These are runs of 6 systems, one row a step. Runs of the same system follow the same rule from any start.
trace 1, pag (8 x 18):
[[  2  -3  32  -6  -5  15  16  23 -14   4  21 -13  -1 -11 -38 -14   4  15]
 [ 14  31   7  22 -22   7  14   9  22 -31  -1  15  19   9   7 -11  -6  -7]
 [ 19   6   2  18  39 -17   4  -2 -17  -4 -30  -7  -5   3  17   3   5 -23]
 [-12 -14  19 -19   9 -25 -23 -18  26   4  11  -5 -27  -8  23   1  -3   6]
 [-30  -7 -46  -3 -15  12   2 -11  -7  10  21   5  -1   6  17   2  15   5]
 [-22 -13  14   5   3  28   0   8 -30  11   0 -15   9   2 -38   5 -17   7]
 [ 24   8  11  12 -30   0   0   7  25  -3 -14  23   7  16 -19 -13 -22  15]
 [ 38   8 -14  10  26 -14  19  24  -5   0  -6   4  -6  -1   3 -12  25 -12]]
trace 2, ler, 8 rows:
[[-34  -1  36  -4  -5  26   2  -4   5 -12  10 -13  -8  -6 -19  10 -23   8]
 [  6  -3 -18  28 -17  13  -1   7   3  11 -18  20   8  30 -22  -8 -25  10]
 [ 37 -11  19  -1  22 -25   2  17 -10  21 -11  -4 -14  -3 -16 -16  10   7]
 [  3   6   4 -12  -9 -11   4  10  44 -14  35   8 -18  -5  17 -14  14   5]
 [-26  10 -11  30   4  12  14   3 -23  -8  22 -12  14  13  18 -20  16 -10]
 [-25 -12  33  12  27   1 -22 -11  -2   0 -13 -15 -10   9  -2   7 -29  -6]
 [ -4 -23 -36  -4  -7   2 -14   3  16  25  -2  16 -18  17 -16   7 -13  16]
 [ 16  -8   9 -15   2   3  14  26 -23  15  18 -11   4 -16 -34 -12  21  12]]
trace 3, kapib (8 x 18):
[[ 20  -8   4  -1  14 -30 -26   9 -18   8  10 -12  27   0  13 -22  20 -11]
 [ -5  15  30  -5 -26  -5  17 -21  28 -12   0   9 -23  -9  16  -1  -7  18]
 [-19   4 -27   4  32  25   5  16  -4 -18   8  -9   0   1   1  21   4 -27]
 [-10 -21   9   3  -9 -19 -33 -26 -23  24 -13  -7  16   9   7  -8 -12   9]
 [ 12   2  -9 -12 -15  12  26   4  24   6  -9  19 -32  -7 -21  14  -6  21]
 [ 11   0 -16  -4  13   1  -8  28 -21  -4  25 -13  32  -5  -6  -9  26 -19]
 [  4  12  39  10 -29 -14   0 -27   0  -5 -14   2  10   0  16 -14 -12  13]
 [  3  12 -17   6  27  16  15  15  27 -21 -11   9 -26   4  -2  23  -8 -17]]
trace 4, vozut (8 x 18):
[[  8  20  18 -19   9   2  23  11   2 -25  20 -12  -1 -29   7   5  26 -12]
 [-16  10   5   7  -7  -2 -28 -19   2 -23  -3  -4  34   8  26   5 -14 -20]
 [-14  -6  -3   8   9  -3  13 -32 -12  15 -36   3 -32   2  13  17 -11   8]
 [ 10 -20 -16 -38  15   1 -18  13  10  10   3   0  -9 -15 -24  26   0  -3]
 [ 12  -1 -18  -8 -35  -2  -1  -2 -29  13   6   2  36  -5  -5 -13  18  11]
 [  9  28  29   7  -3  19  36   5 -10 -25 -14  -4   3 -15 -11   7  -1  -5]
 [ 22   7   1   7  12 -18 -29   0  25 -18 -21   9  15  11  15   6 -17 -22]
 [  4 -10  -1  -6   9 -32   3 -26 -13  22  -9  -4 -24  -8  31  -4  20   8]]
trace 5, pag (8 x 18):
[[ 21   9 -44 -14   1  -1  -8   8  15 -14  -3  15  18  -3  12  18  12 -22]
 [  4  -9  22 -25   8 -11  -6 -14 -39  11  -5 -21  13 -25   0   8  15  -2]
 [ -8  10  -1 -27 -30  13   5 -17  29 -15  -1  13  -9 -16   2  26 -11   9]
 [ 13  -5 -40  -7   5   8 -13   8 -25   4 -14   2  35   0 -10  17   6 -18]
 [ 17  -6  41 -28 -12  -9  -2  -9 -11  10 -10  -7   0 -26 -21   6  -3  18]
 [ 17  19 -29 -20 -20   7  11   5  31 -21   6  21   5 -10   7  17   9  -6]
 [  8   0   0 -12  19  -3  -9   0 -41  -2 -10 -19  30 -16   0  11  14 -22]
 [ -1   5  28 -28 -24  -5  -2 -29  17  -6 -13   5  -9 -20   4  19 -14  14]]
trace 6, Rafez (8 x 18):
[[  1  -6 -11 -30   6  -8 -10  17  15  -5  41  -7   2 -18   7  -2  27  -7]
 [-34  10   3  11 -30  16   9 -18 -22  -6  18  -7  22   1  15 -11   5   6]
 [-10   4  32  19  16  18  15  -2  -8  -5 -28  -7 -15   4 -20  12 -28  -1]
 [ 27 -18 -18   2  10 -10 -26  23  19  16  -9  14   0  19 -23  -3 -15  -1]
 [ 16  -4 -24 -17 -11 -20  15  -1  -7  18  16   6 -10 -12  14 -12  38  12]
 [-15  26  25   2  -5  10  17   1   6 -34  27 -11   8 -11  19  -6  12 -10]
 [-25  -1   8  34   2   6 -14 -18  -3  -3 -21   0   7  27  10  -1 -31  -5]
 [  8 -26   2 -14  28  -9 -11   1   0  26 -19  -2 -31  -3 -20  15  -9   8]]
trace 7, Zil (8 x 18):
[[ -2  -9 -18   4 -19   9 -26  11 -19   7  12   0  46  13 -16 -11  -4  -2]
 [ 13  -2  10  15  -6  -7  32   1 -22  25  -9   1 -23   1 -10 -22  12  24]
 [ 20  16   2   2  17  11  12  39  25 -26  14   2   1  -2 -16  -1   4 -17]
 [ -2  11   9  22  -8 -25 -12 -17   5 -11   6  -1  14  12  43 -24   6  -7]
 [-28 -13  14  -3  28   3   2  -9  14   5   1  -9 -47   0   3  14 -11   5]
 [-20 -10 -29  -4  -8  19 -31   9   2  -4  16   1  31  13 -10   8 -13 -10]
 [ -4 -14   2  15  -9  -6   9 -12 -41  34 -10  -5  -1   7  -6 -20   8  21]
 [ 19   5   8  -2   9  18  21  38  12  -6  10   3 -12  -5 -39  -1   0   2]]
trace 8, Zil (8 x 18):
[[ -8   4 -12   5  18 -13  19   0 -12   2  22 -11 -18  -6  33 -13  36  -6]
 [-31   6  39   1   9  18  -4   4   6 -23  20 -20   2  -6  -8   4 -14  -8]
 [-18   1 -16  32 -16   9  -9 -16   7   2 -19  15   6  31   7  -3 -28   4]
 [ 11 -29 -13   0  32 -14 -15  15 -11  31  -7  -5 -17   9 -18  -4   2   2]
 [  2  -2  -4 -16 -24   3   1  22   8   2  46  -1  12  -7 -12 -20  20  13]
 [-13  23   3  31   3  14  39  -4 -25 -13  -1  -7  -1   3  16 -12  14  -6]
 [  6   3  39  18  22   0 -14  13  19 -15 -13  -5  -3  11 -13  -2 -31 -10]
 [ -2 -10 -30   9 -11 -17 -21  -5  32  10   7  20  -9  25  21 -11  -6   6]]
trace 9, Rafez (8 x 18):
[[-30  -7   5  19  25  -7 -12 -16 -28   4   0 -21   2   9  26  -6   3 -13]
 [-20 -22  30 -18  -1   5 -17  -5  13  11   6  -6 -21  -5 -24   9 -24  19]
 [ -7 -10 -44   2   1  25   9  23  -7  13  12   7   0  10 -27   4   4   3]
 [ 25   6  25   8  -7 -10  19  13 -27   9   5  -8  12  -7 -13 -30  20  10]
 [  8  22  12  18 -17   1  18   1  40 -21  -1  19 -17  11  11 -11 -11   7]
 [ -4  -3 -19  24  39 -16  -8  -1  -3   1  -9  -5 -11  18  30  -4   6 -22]
 [-13 -22  27 -25   3 -22 -29 -12   8  14  20 -15 -12  -9   6  -6   0  12]
 [-38  -4 -26  -7 -11  34  10   3   2   0  25   0  -9   1 -11  13   0   7]]
trace 10, vozut, 8 rows:
[[-19  20 -10  14  -4  20  22   7 -23 -18  24 -11  22  -2  12  -9  21 -11]
 [-16   4  36  22   6  10 -10  -8   5 -14 -20  -7   3  14  -8   4 -37  -5]
 [ 14 -10 -28   7   6 -17  -5  -4  28  17 -19  22 -31  17   9   2  -8   7]
 [  4 -19  -6 -21  19 -11  -2  17 -19  20  29 -16  -9 -16  -8  -9  30   4]
 [-20  10  13  -8 -40  19   1  -2   0 -15  28  -2  27  -5  -6  -8  -1   9]
 [ -6  19 -10  39   7  20  21   1  -4 -15 -26   8   1  21   4   3 -15 -13]
 [ 20 -18  22   3  31 -24 -23   8  13  13 -17  -2 -20   9 -10  -3 -16  -1]
 [  6  -8 -18 -23 -20 -21  -1  -3  17  14  29   9 -15  -7  16 -13  27  18]]
trace 11, ler, 8 rows:
[[ 11  -5 -18 -17  14   1 -21  11 -27  -2   1 -12  38 -11  -6  13  13 -23]
 [ -9   2  23 -26 -30  -7   0 -37   0   1  -9   1  -5 -21  11  13  -5  19]
 [  9  19 -36   6  -2  25  26   7   1 -15 -20  15   4   1  -8  23   0 -12]
 [ 30  -1  17 -11  -2 -22 -26  -3 -18   0 -15  -7  38  -9   2  -2   3 -12]
 [  2  11  -6 -15 -14 -10  19 -29  19  -2 -13  13 -30 -15  28  16   8  10]
 [  4  12 -33  -4  13  17   3  17 -12 -20   4  -2  27  -5   1  17  15 -30]
 [ -8  -3  28 -16 -18 -14 -24 -34 -18   3 -13 -11  23 -12  13   5  -8   4]
 [  0   9 -28  -5  -4  17  25 -13  10  -2 -29  18 -25  -3   0  31  -7   2]]
trace 12, kapib:
[[ 34  16  16   1 -24   2  12  14  29 -13 -11  20   3   2 -19  -7 -12  10]
 [ 19  16 -14  13  26 -13   8  17   3 -19   8  -2   7   3  25 -10  25 -26]
 [-18  -3  39  -3   7 -22 -18 -26   7  -5   1 -14 -11  -6  29  -3  -7  -2]
 [-34  -3 -26  -5   1  25   6  -9  22  -6   4   8 -26   5   3  27 -14   1]
 [-10 -23 -24  -6  11   4 -12  -1 -43  28  -2 -13  13  -1 -16   6   9   1]
 [ 20  -4  19 -13 -38  -2   0   0   4  14  -7  12   7  -4 -30  -8 -12  28]
 [ 31  25 -17   9   2   8  27  31   6 -21   6  10  11  -1  -5  -6  19 -13]
 [  9   8  34  10  17 -27 -16  -7  -7 -12  -2 -16  15  -1  27 -16   5 -16]]

Which system made each of these runs?
trace 13 (2 x 18):
[[ 28   9   1 -10  33   1   9  13  -2 -13 -28  -1  -6 -15 -10  26   1 -21]
 [ 23  -3 -11 -16 -22 -22 -36  -3  12  -1   3  10  35   1  10  -4   1  -4]]

Rafez
trace 14:
[[  4 -17 -28   8  15 -17   5 -12 -26  32 -16   1 -19   7  13  -4  16   6]
 [-22 -16  20 -20   4   9  -6  14  18   3  35 -10 -22  -9 -21   0  -3  13]]

pag
trace 15 (2 x 18):
[[ 25   9  11 -15 -17  10  -2   6 -19  -8 -16   0  40 -14 -27  11  -4  -5]
 [ 29  18  13  -2 -25 -17  13 -21  11  -5 -31  18   0  -8  17   2  -3   8]]

ler
trace 16 (2 x 18):
[[-32 -23   0  -6 -14  12 -12  -5  11  21  16   1 -20   9 -18   0 -19  25]
 [  3  -2 -26  19 -20  19  11  24  -6  12  11  12  13  20 -27 -18   0  11]]

pag
trace 17 (2 x 18):
[[  1 -22  35 -21  13  -3 -12  12 -14  16  10 -20  -6 -15 -33  -1  -3  11]
 [ -2   2 -27   3 -33  22  11  15  16   3  17  20   5  12 -21  -7  -3  16]]

Rafez
trace 18 (2 x 18):
[[  0 -18  10 -26  -3  14  -6  22  -8  12  21 -10   4 -14 -43   3   0  13]
 [ 10  23 -17  20 -33  13  29   3 -14  -7  -2  13  23   6   2 -15  13   5]]

Zil
trace 19:
[[ -5 -22  13   7  20   7  -7   6 -29  25 -19 -13  -7   7 -34   2 -18   8]
 [ 19   1   8  -3 -30  -8  -2  13  38   3  14  20  -8   8 -12 -20  -6  22]]

pag
trace 20:
[[-31  -2 -31  -6 -13  27  11  10  14  -4  35   5 -11   3  -4   4   8   7]
 [-15  -7   0  29   8  21  -6  18 -26   7   1 -10  21  22 -26 -13 -15  -4]]

vozut
trace 21 (2 x 18):
[[  2   7   9  -8  29  12  36   8  -2  -6  -5  -8 -36 -19  -9  17   9  -4]
 [  6 -10  -7 -15  -7 -10 -47   6  14  -5  12   1  37   5  -2   1  -9 -11]]

vozut
trace 22:
[[-19   4 -24   1 -10  30   2   0  27 -13  -6  16  -9  10 -10  25 -26  -1]
 [ 22 -16 -12   7   6 -11 -25  13 -27  22 -13  -2  31  13 -20 -12  -3  -3]]

pag
trace 23, 2 rows:
[[  7   4 -50  -2  17  14  18  20  -8  -1   5   4  -2  -1  -2  11  24 -15]
 [ -6  -6  49 -11   2  -3 -20  -1 -18  -4   9 -24  23 -13 -12  -8  -7  -2]]

pag
trace 24, 2 rows:
[[ 17  12  34  -3  -1   2  -2  23  37 -23  10   4  -1  -2 -18  -6 -16  -2]
 [ 21  17 -21  18  -1 -21   6  -6  -7  -7  -9   6  17   6  37 -14  22 -15]]

pag
trace 25:
[[  2  23  10   4   3  11  20   3 -32 -22   0 -14  29 -15   7   2  19 -19]
 [ -2  11  30  -4   4  -2  -9 -24  13 -19 -32   0  -3  -7  10  24 -26 -10]]

pag
trace 26, 2 rows:
[[ 18  -1  25   0  19 -30  14 -10   0  10 -13  -4 -34  -9  18  -9  13   7]
 [-25  -1 -17 -11  10   0  -9   2  32 -16  35  -1 -14  -1  25   6   9 -10]]

pag
trace 27:
[[  2   8   8  18 -25  10 -15   8  -9 -10   1   1  47  16 -13 -15 -16  -3]
 [ 15  -3  20  16   8 -20  14 -19  -7  17 -36   5 -29   5   9  -7  -7  13]]

ler
trace 28 (2 x 18):
[[-15 -17 -30 -15   1  22  -9  22  14   7  28   3  -7   4 -26   9  -2   5]
 [ -5   2 -12  18 -12   5   7   2 -44   9   9  -8  33   7   2 -22  19   0]]

Zil
trace 29:
[[  1   1 -19 -26 -18   8 -11  15   4 -11  37  -2  30 -12  -4   0  19  -6]
 [-14  18  13  28 -16  15  18 -14 -33  -8 -12  -6  25   7   5  -9  -5  -2]]

vozut
trace 30:
[[-32   0  10  16   9  26 -17  11  10 -19  14  -9  10  15 -11   5 -26 -12]
 [ 10  -4  -4  30 -16 -14  -5 -15 -13  21 -29  13   8  26   5 -19 -13  13]]

pag
trace 31:
[[-33 -13 -22  18 -19  14 -12  -9   9  14  10  10  -5  28  -2  -7 -20  14]
 [ -3 -20 -20  14  26   6   1  20 -32  26   1 -10  -2  12 -24  -8   6   0]]

Zil
trace 32 (2 x 18):
[[  4 -21 -11 -22 -18 -14 -15   2  27  21  21  13 -20   1  -6  -7   3  24]
 [-16  11 -23   2   6  18  31  12 -16  -7  29  -9  -4  -7   8  -4  31  -5]]

Rafez
trace 33:
[[  6 -15   7  14  11 -36 -16  -4   3  21   9  -2 -14  15  23 -31  10   8]
 [-30  -3   5 -17  -1   9  15   0  14  -4  40  -8 -30 -13   8   0  15  11]]

vozut
trace 34:
[[  9   2 -36   1   9   7  17  -3 -41  11 -18  -1  12  -6   1  13  21  -9]
 [ 25   3  48 -18  -8  -7   0  10  -4  -4  -2  -8  12 -20 -26  -5  -2   8]]

Zil
trace 35 (2 x 18):
[[-16 -16   9  27   7   0  -9  -4 -39  24  -7 -14  11  19  -8 -20  -8   7]
 [  4   1  15  -7 -14  11  18   8  34  -1   2  15 -33  -2 -22   3 -15  22]]

vozut
